Each row below has a hidden score, from 0 to 40, with 20 about the middle. What is it? The score is a weighted sum of the row's numbers plus the product of two more (or one squared), each taken from its middle value.
[ 34 -21  10 -12 -41 -33   2  20  -1  11  -1  47   2  28  34  28 -66 -26 -39  42 -42 -31  -5  -7]: 19
[-58  41  -7  52 -65 -22  33  21  23  32 -36 -42  25  -9 -46 -50  29  -2  48   8  56 -20  45  67]: 22
[ 61  62  -5  21 -47 -36 -66   6 -26  -3  24  30  -9 -37  32  85 -39  45  25 -47  -1  64 -42 -42]: 25
[-68 -17  21 -33  21  47  15 -45   8  15  31  -5 -41  53   6 -23  43   1 -31   4   4 -15 -49 -41]: 32
[-32 -49   1  50   1   7  15  12  25 -23  49 -27   4   1   2 -33  73  39  23 -32  56  23   0  34]: 26
[ 42  40  33  17  21  -9  12   9  40 -28 -20   3  32   1   8  26   7 -28   0  25 -14  -5   1  -6]: 20
[-23  -2  14 -75  -7  44  14 -35 -29  26  29  15 -31  22  -9  -1  -1 -43  -1 -11  -7 -23 -28  -2]: 31
[ 64  49 -82   4   4 -45 -34  53 -23 -58  13  35  37  -5  57  84  -3   4  45 -21 -21  42 -79 -96]: 17
[  5 -26  31  15  -4  46 -24 -43 -50 -45  -2 -28 -25 -71 -17  -1   6  64  10 -41  46  65  -6 -14]: 20
[-23  10  -4  25   6  14  -4   3   1  21  30 -30  28  -5   8 -51  25  17  34 -29  10   4  31  37]: 17
[ 12  -8 -10 -14  16 -33  15 -24  54  -7  39 -18  10  27  -9   8  -3  23 -23   6  -8 -33  -6  18]: 14
[-28 -20  12 -50  -6  38  -5 -34 -20  11  31  13 -38  23  -5  -9   2 -22  -2  -5 -18 -35 -22 -13]: 25
[ 44 -41  -3  -1 -31 -48 -14  25 -31   3 -12  54  -5  -4  28  15 -78 -25 -29  35 -49 -33  39  34]: 12
[ 10 -27 -10  13  44  23  17 -18 -24  12 -38 -31  32 -29 -30 -13  -7   5  26 -13  -1  47  25   0]: 20
[ 30   1 -48 -44 -14 -29 -23  58 -14  -1 -47  70 -24  19  64  32 -27 -11 -18  27 -58  13 -24 -37]: 22
[ 57  75 -18  10 -67 -48 -93  21 -39 -34  -5  49   1 -33  72  71 -51  14  20 -18   5  50 -61 -35]: 26
[ 31 -25  13  13 -21 -63 -25  -8  -9  -7   1  13  20 -13  17   9 -41  -8   2  12 -24 -13  26  34]: 21
[-26  12  -6  32  13 -15  33  -4  35 -35  14 -44  13  -3 -13 -25  46  28  14   8  39 -19  16  19]: 13
[-17 -53  15   8 -14  30 -35  -7 -26  -8  39 -22 -22 -57   0 -34  31  54  46 -58  62  43  40  28]: 32
[-14 -24 -25  31   3 -11  -6   3  47 -61  45 -21   5  15  12   1  64  52  21  -7  56   7 -12   3]: 24
[-30  50  12  48 -47  -1  15  12  12  14 -40 -36  29  -6 -36 -32  -2 -52  29   5  41  -3  30  39]: 20
[ 58  49   1  10   5 -22 -28  33   9 -45 -30  31  23 -10  60  46 -45 -43  11  18 -48  30 -28 -42]: 25
[  4 -29  14 -10  44  77 -14 -25 -43 -19   3 -49 -11 -46 -12 -45  14   3   4 -41  21  47 -21 -26]: 19
[ 27  20  59   8   7   0   4 -16  56 -29  -5  13  35 -17  11  13  -6 -20  -7  -4 -21 -21  13   1]: 28
[ -1   1 -47 -30  17  24 -12  58  -9  36 -64  52 -29  38  28  17 -29   1 -18  47 -51  -9  34 -36]: 4
[  8  32  56  30  22   4  -9 -24  45 -63 -12  -4  10 -18  -1   6  16 -21  -8  13  13  -1 -16  -7]: 34
[-64  26 -81 -50  10 -40  97 -53  51  15 -39 -11 -72   2 -21   5  26 -57 -57  69  12 -48   0  16]: 32
[ 13 -16 -67 -44  29  13 -13  94  -9  21 -90  88 -76  47  74 -21 -39   6 -24  59 -85 -16  38 -26]: 14
[ 24  85  -2  35   3 -12 -27  18   5 -68 -34   2  26 -31  39  40 -10 -23  17 -12   2  33 -49 -39]: 24
[ 40  15  32  12  16  35 -48 -43 -37 -53   2 -34 -24 -49  -2  25  -1  58   6 -54  41  75 -31 -23]: 13
[-42  45 -18  52 -60 -30  39  20  10   3 -13 -44  41 -18 -44 -69  44  -3  52   7  81  -9  57  76]: 22
[ 34 -11  27 -27 -24   4  -4 -28 -42  12  31  -5   1 -48 -13 -13 -31  26   1 -41  16  20   9  24]: 26
[-53 -43   9 -53   8  22   9 -29  -7   7  22  22 -36  26 -13   3  29 -22 -37   8 -12 -23 -28 -29]: 29
[-44 -23 -27 -51  16  10  24 -48 -27 -35  37  -2 -17  18  -2  -4  28 -35 -34  32  19 -11 -41 -15]: 20
[ -7  -2  47   7 -33  24  -5   7 -27  42  44 -11  22   8 -14  13  11   5  19  -2   4 -23  14  -8]: 33
[ 38  36  45  15  20 -21   2  -4  49 -46  -9  14  31  -9  13  15  -8 -18   0  12 -11 -19   2   7]: 25
[ 35 -38 -58 -36  19   8 -15  98 -33  16 -90 105 -69  31  76  -2 -68 -41 -37  57 -92 -11  19 -11]: 18
[ 38  50  18   6   8 -24 -14   7  29 -43 -27  23  24  -7  49  38 -36 -35 -10  27 -27  20 -15 -15]: 25
[-28  11 -32 -14  32  -8  69 -24  30  51 -41 -15 -21  23 -38  10  21 -16  -2  30 -11 -23  34   9]: 24
[ 44  17 -36  26  -4 -39 -21  29   3 -36  22   8  41  11  34  51   5  15  29  -7 -13  25 -48 -29]: 17
[ -5 -21   1   6  33  42  -2 -25 -45   8 -16 -41  37 -57 -26 -14 -22  -8  15 -22  11  35  29   6]: 13
[-37  15 -38   6  51  -4  30   9  12  95 -37   4 -19  29 -25  -2  19   2  14  59 -17 -17  58 -11]: 24
[-28 -38  13  19 -13  41 -16  13 -36   2  49 -35 -18 -40   2 -41  54  35  34 -54  59  32  28  27]: 18
[-19 -46 -20  23  52  44   9 -10 -16 -29   7 -55  17 -35   7 -18  27   6  31 -35  42  54  -1  14]: 15
[-41   6 -30 -22  41  41  12  32  11  37 -55  10 -51  33   0 -25  33  11   8  64 -11  14  23 -38]: 21
[ -6 -23  11  34   2  41 -14  -7 -51   2  15 -31  -5 -48  -9 -13  11  24  17 -49  45  49  10   3]: 15
[-12   5 -38   1  22  34   3  30 -26  38  -2 -13  12 -18  -9   4  13   5  51  -8  28  13  35  25]: 10
[-23  17 -17  37 -35 -10  31   1 -10  29 -29 -45  66 -31 -65 -59 -14 -28  39 -11  24   4  46  69]: 20
[ 27 -12   9  14  20 -30  -5 -13  37 -27  25 -12  15  19   1  10   9  35  25 -10 -12  -7  11   3]: 15
[ 65  55 -52  24 -21 -35 -38  37 -23 -48  22  46  22 -16  53  76 -23  23  44 -30 -11  60 -73 -71]: 25
[-67  29  -3  44  11  29  22 -13  -2  23 -34 -39  33  21 -45 -21  28 -39   8  28  38  -3  32 -30]: 13
[-46  12 -49  25  23  20  14  38  -9  17 -17 -21  -8 -11  -3 -15  57  14  46  16  49  39  16  -5]: 22
[ 41 -31 -41 -45   7  -9   2  75 -12  11 -61  82 -45  29  55  -9 -46 -14 -38  47 -69 -29   4 -15]: 17
[  3 -38 -11  29  46  55   0  -9 -35 -11 -41 -42 -13 -38 -13 -25  11   7   8 -11  35  60 -14  -1]: 18
[ 38 -37  19   4 -29 -72 -34   1 -41   9   9  22  13 -40  -1  22 -85  -1   1  -4 -19  14  34  27]: 22
[-33 -16   0 -46  -2  52  -9 -34 -29  -4  33  -2 -57  16 -10 -13  35 -20   5 -20  21 -14 -29 -27]: 22
[-56  22 -25  27  34  33  25  14   3  44 -49 -13  11   7 -33 -24  52 -13  32  32  31  20  26 -18]: 26
[ 31  38 -18  -1 -47  -6 -51  25 -32 -36  20  55 -11  -3  67  52   0  11   6  -7   5  42 -72 -32]: 26
[-14 -41   5  35  -9 -62  48  -7  89 -29  52 -27  62  21 -21 -14  54  63   8  11  43 -25  13  64]: 23
[-40 -10  -3 -52  12  28  29 -38   9   9  27  13 -14  64 -10   7  17 -30 -35  10 -45 -36 -46 -15]: 30
[-36   8 -49 -56  29 -37  73 -58  54 -23 -24 -19 -46   0 -19 -11  25 -43 -57  32  18 -23  -6  27]: 34
[-64 -11  25   6   7  34 -10 -45  30  27  18 -18 -39  35  12 -20  50  34  -5 -21  13 -13 -14 -26]: 28
[ -5  33 -19  35 -59   2  27   9  13  28 -24 -40  51 -16 -47 -43 -10 -21  53 -18  40   5  54  83]: 13
[-31  -6  13  15  10  14 -23 -21  36   3   5 -16 -22  16  -6 -13  32  47  15 -28   9   1   4 -20]: 23
[ -79    3  -45  -74    8  -18   84  -68   62    9  -21   -5  -71   39  -26   -9   31  -32 -103   44   -6  -45  -36   17]: 30
[-47 -13  10 -53   7  20  14 -51 -21  19  34   1  -9  27  -5 -24   6 -31 -13   5 -27  -4 -29  -8]: 35
[ 16 -37 -25 -22  16   4 -15  34   0  12 -40  31 -15  27  36   7  -7   9 -11  17 -57   1   1 -38]: 17
[ 27 -57  16  21  -3 -56   8  -4 -25  -1   1  16  26 -15   2  23 -70 -36  -8  19 -22  -3  28  34]: 19
[-47  12   6  52 -10  49   9 -11 -38   6 -25 -63  40 -17 -45  -9  37 -16  30  -3  53  21  32  -7]: 3
[ 26 -24  23  -9  -6  14 -46   3 -41  17  17  -2  -9 -59  -5  17 -30  46   0 -41   5  44  14   1]: 19
[ 29  22   9  30  21 -38  15   3  40 -37  17 -37  38  -3   3  -3  21  11  20  -1  16 -20   0  26]: 14
[ 17   2 -34  19   8 -29 -40  40 -27 -45  -8  11   9   7  44  22  13 -14  15   0 -20  30 -60 -57]: 23
[-20 -29  -1  32   4 -34  20  10  35 -11  58  -7  20  11  -2 -17  47  47  29 -21  28  13   8  33]: 28
[-33  34  18  25 -40  -8   7   5  36  31  22 -28  43  10 -24 -70  36  25  40 -22  23 -10  49  39]: 23
[ 24 -55   0  30   1 -59 -12   9 -31   9  -6   6  27 -22   4  13 -68 -32  -4  15 -30   8  33  22]: 19
[ 37 -48  15  18  50  45   0 -45 -43 -20 -25 -45  30 -61 -54 -11 -20  21  -3 -36  24  55   0   5]: 16
[ 30 -19  48 -17  -8  30 -42 -20 -48 -14  28 -25  -5 -54 -31 -14 -17  66   3 -40  26  44  18  13]: 11
[-13  11  49  13 -65  36 -45  36 -32  44  22 -27  52  10 -27  11  14  18  32 -11  27 -18  36  -1]: 10
[ 44 -14  46 -14   6  36 -39 -41 -45 -23  -2 -18   8 -65 -20   5 -31  78   7 -59  34  47  -4 -11]: 18
[-58 -33 -26 -76  19  31  38  -8  -8  19 -21  18 -53  63   7 -17  27  -9 -84  34 -33 -27 -33 -35]: 19
[  4 -29  26  19  31  35   7 -15 -40   1  -2 -32  29 -43 -25 -14 -25  13  19 -22  18  50  25   4]: 16
[ 43  34  24  25  46   8  -7 -13  10 -59 -19 -13  41 -35   1  36 -45 -25   3 -13 -21  24 -28   3]: 17
[-22 -24 -39 -53  28  25  13  15  13  11 -43  30 -64  23  27 -10  24  -1 -56  42 -28 -12   4 -37]: 18
[  4  -3 -46 -61  27  -6  37  45  11  27 -65  72 -69  57  41  -9 -20 -14 -85  48 -85 -46  16  -5]: 11
[-70  18 -34  19  19  22  14  10  22  56 -38 -21  14  14 -21 -27  56  14  24  32  37 -10  16 -13]: 27
[-20  18  42  32 -46  29 -21  35   3  34  23 -22  23   6 -39 -13  15   7  29 -18  29 -21  34  21]: 11
[ 73  58  -9   1 -11 -16 -36  20 -23 -29   3  18  12 -23  22  60 -42  -2  32 -43  -5  41 -42 -41]: 17
[-14 -38  -1  41   4 -69  52 -17  98 -41  48 -37  45  33 -30 -21  47  63  17  21  41 -30  18  54]: 19
[ 18 -37 -12 -18   3  -3  -2  64 -25   8 -58  70 -61   3  50 -14 -38 -49 -19  36 -41   4   9  28]: 33
[ 10  18  55  29  26  17  -3 -13  44 -43  -6 -25   3 -20   6   1  13 -36 -21   7   2 -11  -5 -16]: 23
[-30  11 -33 -65  10 -50  63 -72  61   8   0  -8 -14  30 -26  -8  -8 -34 -68  26 -29 -45   0  16]: 25
[ -6  28 -50 -55  12 -33  57 -29  22   1  -6  12 -54  24 -11  25   0 -21 -51   7  -7 -20 -20  23]: 18
[ 22   6 -75  -3   8 -25 -33  49  -5 -52  -2  27 -12   8  58  25  35  25  24   3 -10  38 -69 -75]: 27
[ -1 -30 -40 -75  17  -6  29 -11  -7  12  15  28 -26  42  16  -6  -1 -10 -85  50 -43 -64  -9 -23]: 12
[-37  33  19  27 -22   7  -5  20  14  44  13 -19  24  21 -23 -70  28  18  43 -35  15 -26  38  48]: 21
[-29  23 -53   7  50   6  19  31  23  88 -30  32 -28  26 -34 -14  27   3  18  40 -11 -10  35  -6]: 31
[ 19   3  26  19 -25  18 -33  14 -41  45  21  11  29   3 -16  45 -10  10  18  -1  -6 -14  27 -47]: 14
[-27 -10  14  47 -16 -48  26  26  66   1  59 -30  57  12 -17 -40  53  64  35 -12  39 -14  38  63]: 22
[ -2 -39   2  30  12 -53  27  -5  79 -36  52 -25  49  31 -15 -20  42  65  16   8  46 -31  12  50]: 15
[ -2  43   8  36 -46 -17  32   8  21  22 -31 -14  52 -11 -56 -17 -14 -46  23  12  13 -26  32  40]: 23
[ 31 -34  -8  -2  -6  -4  -7  52 -38  -8 -51  71 -57   8  48   8 -57 -43 -26  47 -28 -15   1  21]: 21
[-39   2 -30 -14  45  29  -3  12   3  51 -54  15 -53  21 -11 -11  33   5   8  66 -23  -7  28 -43]: 25
[-17  44  13  22 -48 -19  23   8  29  50 -13 -27  29   3 -32 -39  12 -31  42 -10  12 -36  47  67]: 25
[  1  39  -8  34 -59 -27  23  20  15  33 -22 -10  44 -11 -47 -14 -12 -31  35  -9  29 -24  57  71]: 15
[ -4 -37  22  26 -22 -35 -17  13 -26  11  -9   1 -17   3  20   5 -16 -25 -13  16   5  -1  15   4]: 20
[-10 -36 -16  45  -6 -84  48 -28 117 -44  56 -42  53  24 -22 -21  65  75  15  17  34 -28  19  55]: 24
[ 54  70 -28   0 -51 -27 -59  34 -15 -10   4  61 -12  -4  50  63 -35  12  36 -42 -32  33 -49 -40]: 27
[-30  -8   6 -53 -11  36 -10 -32 -34  23  27   7 -28  20  -1   2   2 -25 -14  21 -19 -27  -5 -13]: 17
[ 19  52  -5  31 -62 -10 -40  20 -29  -8  19   1 -11 -13  25  40   8  -1  25 -25  15  22 -41 -16]: 19
[  3 -18 -32 -54  29  -9  13  21  -5   4 -24  48 -44  53  42  12 -21   3 -49  42 -65 -35  15 -43]: 5
[-10 -25   1  17 -15 -43  15 -11  60 -15  47 -25  46  19 -15 -29  45  51  15  -4  35  -8  26  57]: 18
[ 13   9 -17  -6  13  -5 -16  28  -3  -9  41  12  13  12  13  27  12 -26  16  12 -14 -11 -38 -49]: 22
[ -8  17 -38 -51  -7 -31  63 -22  41  39 -28  17 -44  38 -16  -1 -15 -43 -85  43 -25 -38  19  24]: 16
[-31 -13 -20 -46  20  -4  22 -33  10   6  35  11   3  54  -2  16  12  -2 -46  20 -11 -42 -31 -11]: 17
[ 42  55  19  15 -64 -32 -33  18  -9  17  22  13   6 -11  14  57 -31   8  37 -28   2  18 -13  -7]: 24
[-22  -7   6 -55   5  19  33 -23 -13  -1  60   4   3  38   7  27  19 -16 -28  16 -18 -51 -36 -12]: 31
[  3 -53   2  30   9 -42  -7   8 -28  -2  -9  -3  -1 -23   7   8 -24 -31  -3  16  -1  13  26  34]: 24
[-47 -14  14 -57   8  44  16 -51 -32  34  37  -6  -8  52 -10 -14   9 -32 -19   6 -18 -17  -6  -7]: 18
[ 25  14 -49  28 -14 -31 -38  54 -14 -49 -12  22  -8   5  66  30   5   3  26  -9 -17  43 -66 -62]: 27
[ -6 -20 -42 -42  30  31  18  47 -10  -4 -43  35 -66  41  32 -13   9  -9 -61  55 -35 -11  -9 -47]: 8
[ -2 -66  -5  30  39  24  -7 -18 -51 -23 -17 -24   5 -47 -12 -21 -25  -7  18 -31  22  63  -7   1]: 28
[  6 -26 -35 -11  25 -10 -14  28   8 -15 -35  21 -26  17  38  15   1  33 -26  29 -20  10  10 -21]: 11
[-43  -3  29  18 -41  25  10  -6   4  30 -17 -29  -5  -3 -42 -14  16 -20  -3  24  17 -21   0   0]: 30
[ 39 -35  32   7  -2  -3 -19  -3   0 -22  48 -15 -11 -35  -7  13  11  66  17 -36  29  34  14 -12]: 17
[-25  15  16  24   4  30  -3  13  11  34  24 -32  35   9   8 -69  27  14  29 -46  24  26  21  31]: 22
[ 28 -25 -45 -38  20  11  -1  82 -34  21 -71  92 -70  32  84  -9 -50 -41 -21  53 -78 -17  27 -13]: 18
[ 31 -32  20 -17  36  29   6 -23 -36 -18  22 -32  28 -29 -10 -16  -7  -3  10 -25   8  18  -2 -11]: 17
[-15 -26 -12  28  74  70  -6 -14  -6 -21 -23 -55   2 -30  -9 -34  24  12  17 -49  39  56 -17  17]: 16
[ 30  -3   9  24  -2 -50 -11  -2  31 -28  22 -26  32   0   5   0  10  11  20  -8   5   4  18   9]: 18
[-15  -1  22  36 -29  58 -21  25 -45  22  23 -45  23 -44 -14 -11  39  24  25 -26  50  27  25  11]: 11
[ 13 -21 -14  10 -29 -51 -12  26 -19 -35 -20  30 -17  -6  29  42 -33 -20 -20  23  -7  13 -17   1]: 24
[ -5 -40  37  -8 -39 -12  13  -1 -21   7  -9  40 -41  -2  11  -3 -26 -29 -46  31 -11 -20   0  17]: 29
[ 19 -58   1  15  39  11 -14  -8 -45   0 -11 -31  35 -36 -19   0 -31  -2  29 -35  -7  19  35  20]: 7
[ -6  31  -5  33 -33 -35  35   0  59  -6  33 -27  35   4 -18 -48  40  15  41  -8  30 -14  47  64]: 25
[  7 -19  -8  34  -4 -19  -6  -1  29 -37  21 -34   7  -5   5 -26  33  31  15 -13  40  14  -3  28]: 21
[ 12 -44  31   1 -12   9 -26  -3 -22 -12  61 -15   2 -60   2 -24   7  56  41 -41  40  16  43  43]: 19
[ 29 -33  18   2 -19 -11 -42 -10 -46  11  32  -7  -5 -57  -6  -2 -19  39  14 -36  19  16  31  26]: 16
[-12 -23  13 -11  15 -22  -3 -10  24  -3  38  -8  14  33  -2   9  16  30  -3 -12   0 -23 -13   4]: 18
[  9 -42  31  -4 -16 -11   1  15  -7  -1   0  16 -42   3  23  -4 -19 -16 -42  49 -13 -31   0  -6]: 20
[  5 -13  14  31  91  74  -4  -5 -16 -43 -38 -48  15 -47 -34   3  15   5   8 -40  33  60 -16  -5]: 11
[-48 -12  20 -55  -2  21  20 -32  14  35  14  19 -14  58 -24  -7   1 -25 -29  19 -15 -51 -24 -21]: 33
[ 41  32  35  16  14 -17  -6 -12  37 -47   4  -8  32 -11   2  36 -10 -29 -13   3 -20   3 -18   3]: 19
[  6 -28  23 -17  -2  25  -3 -26 -71   5  44 -13 -20 -39  -2 -20  -2  32  16 -43  14  15  10   9]: 20
[ 14 -48   7  20 -10 -67  -7  -3 -28   7   1  16  30 -35  -6  27 -64 -21  -5  17 -33   2  30  29]: 24
[-19  -2 -18 -44   9   2  18 -15   0 -43  29   6 -18  23  11  46  50   2 -52  41  13 -38 -57 -26]: 13
[ -2 -26   9  46 -14 -59  -4  -8 -31  -4 -16  -5   1 -28 -13  -1 -34 -25  -1  27  12  10  27  49]: 28
[-44  16  20  17 -37  32  16  -9   3  44 -11 -31 -22   5 -37 -13  27 -30   8   3  17 -17 -14   1]: 36
[-20  20  33  13 -29   4  19   2  19  49  -8  -1  12  -3 -36  -9 -16 -26   3  17  -3 -41  30   4]: 31
[ 18  -4 -61 -21  21 -14  -5  58 -17  25 -72  48 -42  28  37  16 -19  -7  -6  15 -60 -18   7 -41]: 13
[ 19 -58  31  -5 -16 -24   8   6  -1  27  -6  30 -10  13  17  13 -53 -19 -35  31 -36 -37  23 -14]: 22
[-20  16  23   0   6   0   5 -30  47  33  20 -19   4  17 -17 -37  -4   8  10 -17   4 -21  24  12]: 25
[-13   5  -9   8  15 -20  14 -32  45 -37  14 -29  -6  11  -9  -5  34  16  -8   3  29 -19 -18  13]: 19
[ 50 -30  26  -5  52  63 -20 -29 -44 -40 -36 -27  31 -51 -41   8 -34  44   0 -45  12  64  -2  -8]: 6
[  8 -37  16  -2  43  62   3 -34 -41 -27  -1 -42 -14 -33  -6 -29  14  -1  -6 -36  27  43  -5  -2]: 13
[  58   87  -45   16  -40  -43  -70   36  -22  -52    9   49  -15  -20   74   81   -7   34   40  -46    2   59 -110  -74]: 32
[-43  38 -19  28  11  25  10  34 -13  50 -48 -17   4  23 -29  -4  58  18  33  14  41   0  15 -28]: 17
